In the data rows, zero lies at 7.5, halfway between 7 and 8.
Every row has a hidden score. How much higher is the second row's score than the first row's in each pair? 10 means about the same, 20 much higher and 0 much lower. The score is a weighted sum of the row's numbers plus the product of two more (or one squared), each taken from its middle value.
[ 8. 11.  7.  8.  6.  5.  8.  7. 10. 10.]
[ 6. 10. 11. 10.  8. 10. 10. 11.  6.  6.] 8
[8. 5. 6. 5. 9. 9. 6. 8. 9. 7.]
[ 9.  6. 10. 10.  7.  6.  5.  6.  7.  9.] 9
[ 6.  2.  7.  7. 11.  7.  6.  5. 10.  5.]
[10.  7.  5.  5.  7. 12.  9. 14.  4.  9.] 17
[ 6. 11.  9.  8. 10.  8.  9.  5. 10.  8.]
[7. 7. 5. 5. 7. 4. 5. 1. 7. 8.] 3
[ 7. 10.  5.  9.  5.  8. 11.  6.  9.  4.]
[ 8.  3.  8.  6. 10. 10.  8.  7.  5.  5.] 4
[ 7.  8.  6.  7.  1.  7.  8. 10.  5.  9.]
[ 6. 11.  8.  4. 12.  7.  6.  8. 10. 10.] 7
[ 7.  5.  6. 11.  5.  6.  9.  6.  8.  8.]
[ 3.  7.  6.  4.  4.  9.  9. 10.  5.  4.] 4
[ 5.  7.  8.  4. 12.  6.  5.  9.  6. 12.]
[ 6.  6.  7.  3. 10. 10.  5.  8.  5.  7.] 7
[ 5.  6.  5.  6.  5.  8.  9. 14.  9.  9.]
[10.  6. 10.  9.  9. 11.  8. 12.  6.  9.] 12
[ 8.  9. 12.  9.  9.  9.  7. 10.  7.  9.]
[11. 10.  7. 11.  7.  4.  7.  6.  8. 11.] 8
[ 6. 11. 12.  9.  9.  8.  7.  6. 10.  6.]
[6. 8. 7. 2. 9. 8. 6. 7. 9. 7.] 8
[5. 5. 4. 4. 6. 5. 6. 3. 6. 9.]
[ 4.  4.  7.  9.  6. 10. 10. 12.  9.  7.] 16
[ 8.  7. 10. 12.  8.  4.  6.  6. 10. 10.]
[ 6.  2.  6.  6. 12.  7.  7.  2.  8.  8.] 15
[ 6.  8. 12.  7. 12.  9.  7.  6.  7.  5.]
[ 7. 11.  9.  6.  8.  6.  4.  7. 13.  9.] 8
[ 6.  8.  6.  7.  8.  7.  7.  6. 12.  7.]
[ 4. 10.  5.  7.  5.  9. 10. 10. 11.  5.] 13
[ 6.  8. 12. 12.  8. 11. 10. 12.  7.  6.]
[ 6.  3.  2.  6.  6.  5.  7.  7. 11.  6.] 7
[ 3.  6.  4.  7.  6.  7.  9.  7. 13.  6.]
[ 4.  8.  6.  6.  5. 10. 12. 10.  4.  5.] 8
[ 6. 10.  5.  3.  6.  7.  8.  8.  8.  7.]
[11.  5.  6.  4. 12.  8.  3. 11.  7. 13.] 9
[ 3.  6.  6.  8.  8.  8. 10.  7.  6.  5.]
[ 9.  7.  8. 12.  2.  5.  9.  6.  6.  4.] 10
[11.  8. 11.  9. 11.  8.  8.  9.  3. 10.]
[ 9. 12. 11.  9.  7.  9.  9.  9.  9.  6.] 10
[ 9.  4. 10.  6.  9.  9.  6.  8.  6.  4.]
[ 9.  8.  9.  9.  6.  6.  3.  7.  9. 10.] 13
[ 1.  5.  8.  5.  8.  9.  9. 10. 11.  4.]
[8. 4. 5. 8. 7. 5. 7. 3. 8. 7.] 10
[ 6.  8. 10.  9.  9.  9. 11.  6.  6.  4.]
[ 9.  7.  9.  7. 11.  8.  6.  5.  7.  7.] 9
[7. 9. 5. 5. 5. 7. 9. 5. 3. 7.]
[10.  8.  7.  9.  5.  6.  5. 12. 10. 11.] 11
[10.  2.  2.  5.  6.  6.  6.  6.  7.  7.]
[ 6.  6. 12.  9. 11. 11.  8.  8.  8.  5.] 13
[ 3.  5.  5.  7.  8.  8.  7.  9. 12.  6.]
[ 5.  6.  8. 10.  8.  7.  7.  5. 11.  5.] 10
[11.  9. 10.  7. 12.  7.  5.  5.  6. 11.]
[12.  6.  7.  9.  7.  7.  7.  7.  6.  8.] 9
[ 5.  5.  6.  8.  9.  6.  5.  9. 12.  9.]
[10.  2.  5.  7. 10.  7.  5.  3.  9.  8.] 14
[ 6.  9.  7.  3.  9.  7.  6.  8. 10.  8.]
[10.  7.  5.  4.  6.  8.  8.  9.  7.  7.] 16
[ 8.  6. 11. 12.  8.  9.  7. 11.  8.  8.]
[6. 8. 6. 5. 7. 2. 5. 1. 9. 7.] 2
[ 0.  2.  5.  4. 10.  8.  5.  8. 11.  6.]
[10.  7. 10.  8.  9.  7.  5.  8.  6.  9.] 9
[10.  8.  7. 10.  8.  5.  9.  2.  7.  7.]
[ 6. 10.  6.  8.  5.  5.  7. 10.  8. 10.] 7
[2. 0. 1. 3. 5. 5. 5. 5. 9. 3.]
[ 4.  6.  7.  7.  9.  7.  6.  9. 12.  8.] 15
[9. 7. 4. 5. 5. 5. 7. 2. 5. 7.]
[11.  7.  5.  4.  6.  9.  7.  9.  7.  7.] 15
[ 5. 12.  9.  3.  7.  9.  8.  7.  6.  6.]
[ 7. 10. 11. 13.  6.  9. 12.  9.  8.  5.] 15
[ 6.  6.  5. 10.  4.  6. 10.  6.  6.  6.]
[10.  5. 11.  7. 13. 10.  4. 10.  6. 11.] 15
[ 8.  4.  9. 11. 10.  6.  5.  3.  9.  8.]
[ 4.  8.  9. 11.  4.  7. 13.  7.  5.  5.] 8
[10.  5.  6.  7.  6.  7.  6.  9.  8.  9.]
[ 6.  7.  5.  8.  5.  8.  9. 11. 10.  7.] 12
[ 7.  5.  9. 10.  6.  9.  8.  9.  4.  6.]
[ 5. 10. 10.  7.  9. 11. 11.  6.  7.  3.] 13
[ 7.  6.  9. 12.  5.  8. 10.  8.  6.  6.]
[ 8. 11.  7.  7.  8.  6.  5.  8. 12. 10.] 8
[10.  8.  8.  4.  8.  9.  6. 11.  6.  9.]
[ 9. 10.  5.  6.  6.  4.  7.  4.  8.  9.] 11
[ 8.  7.  5.  5.  9.  9.  7. 11.  4. 10.]
[ 7.  9.  5.  8.  5.  8. 10. 13.  5.  9.] 13
[ 4.  5.  6.  8.  7.  9. 10.  7.  8.  3.]
[ 4.  7.  7.  7.  7.  9.  9. 10. 11.  6.] 12
[ 7.  9.  9.  6. 10.  8.  6.  9. 10.  9.]
[ 8. 10.  5.  5.  5.  7.  8.  7.  6.  9.] 12
[11.  5.  4.  7.  8.  7.  7.  9.  7. 11.]
[ 3. 11.  8.  6. 11.  8.  7.  8.  8. 11.] 10
[ 6. 10.  7.  8.  7.  7.  9.  5. 11.  6.]
[12.  7.  9.  6.  8. 10. 10. 12.  3.  8.] 9
[12.  9. 12.  9.  9.  8.  8.  8.  4.  9.]
[ 9.  8.  8.  2. 13.  8.  3.  7.  7. 10.] 7
[ 7.  4.  4.  8.  6.  6.  8.  6. 10.  7.]
[14.  4.  8.  8. 10. 10.  5.  7.  6.  8.] 10
[ 7.  3.  6.  4. 11.  9.  5.  9.  9.  7.]
[9. 5. 3. 4. 8. 7. 4. 7. 5. 9.] 9
[10.  7.  8. 10.  8.  9. 10.  8.  2. 11.]
[ 6.  5.  8. 10.  6.  8. 10.  7.  3.  8.] 7
[ 7. 10.  8.  8.  7.  7.  6.  8. 12.  6.]
[ 6.  7.  7.  7.  9.  3.  5.  5.  8. 12.] 10
[ 7.  3.  8. 10.  7.  7.  7.  9.  5. 10.]
[11.  8.  6.  9.  3.  4.  5.  7.  5. 10.] 7
[ 5.  9. 10. 12.  6.  8.  9. 11.  8.  8.]
[ 7.  6.  8. 11.  5.  7. 10.  9.  3.  8.] 9
[11.  5.  6.  6.  8.  9.  6. 12.  8.  8.]
[10.  9.  7. 11.  3.  6. 10.  7.  6.  8.] 13
[ 4.  4.  5.  4.  5. 10.  7. 11.  8.  3.]
[11.  8.  6.  8.  7.  6.  4.  7.  9.  9.] 11
[ 8.  6. 10. 11.  9.  7.  6.  6. 12.  7.]
[ 7.  8.  7.  9. 10.  5.  7.  2.  9.  9.] 9
[12.  9. 12. 11.  6. 14. 12. 15.  1.  5.]
[6. 6. 7. 7. 7. 8. 8. 9. 3. 8.] 4
[14.  6.  9. 14.  3.  8. 10.  9.  2.  8.]
[ 9.  7.  6. 11.  4.  6.  8. 10.  8.  9.] 8
[ 5. 13. 11.  6.  7.  9.  9.  8.  8.  6.]
[8. 4. 9. 9. 8. 9. 8. 9. 4. 9.] 13
[ 8. 14. 13.  9.  9. 10.  8. 10.  8.  7.]
[ 7.  9.  4.  1. 12.  7.  5.  6.  9. 10.] 8
[ 9.  5. 12.  9. 10. 10.  4.  8.  9.  6.]
[10. 11.  9.  8.  5.  8.  8.  5.  3.  8.] 10
[10.  6.  3.  8.  5.  5.  9.  8.  8.  9.]
[ 9.  7. 11. 10.  9.  8.  6. 10.  3. 10.] 4
[ 5.  7. 11. 11.  7. 10.  9. 11.  6.  6.]
[ 7.  9.  7. 11.  2.  8. 11.  9.  8.  7.] 16
[5. 9. 5. 3. 6. 7. 7. 8. 7. 7.]
[ 4.  9.  4.  6.  5.  7. 10.  6.  9.  5.] 15
[13.  4.  6.  9.  6.  7.  7.  8.  4.  8.]
[11.  8.  5.  6.  5.  3.  7.  4.  9.  9.] 11
[13.  7.  6.  9.  5.  7.  8. 11.  7.  9.]
[ 8.  8.  8. 12.  7.  5.  7.  5. 11.  8.] 6
[ 9.  7.  5.  8.  7.  5.  7.  2. 12.  6.]
[ 7. 10.  5.  5.  5.  3.  5.  2. 12.  7.] 6
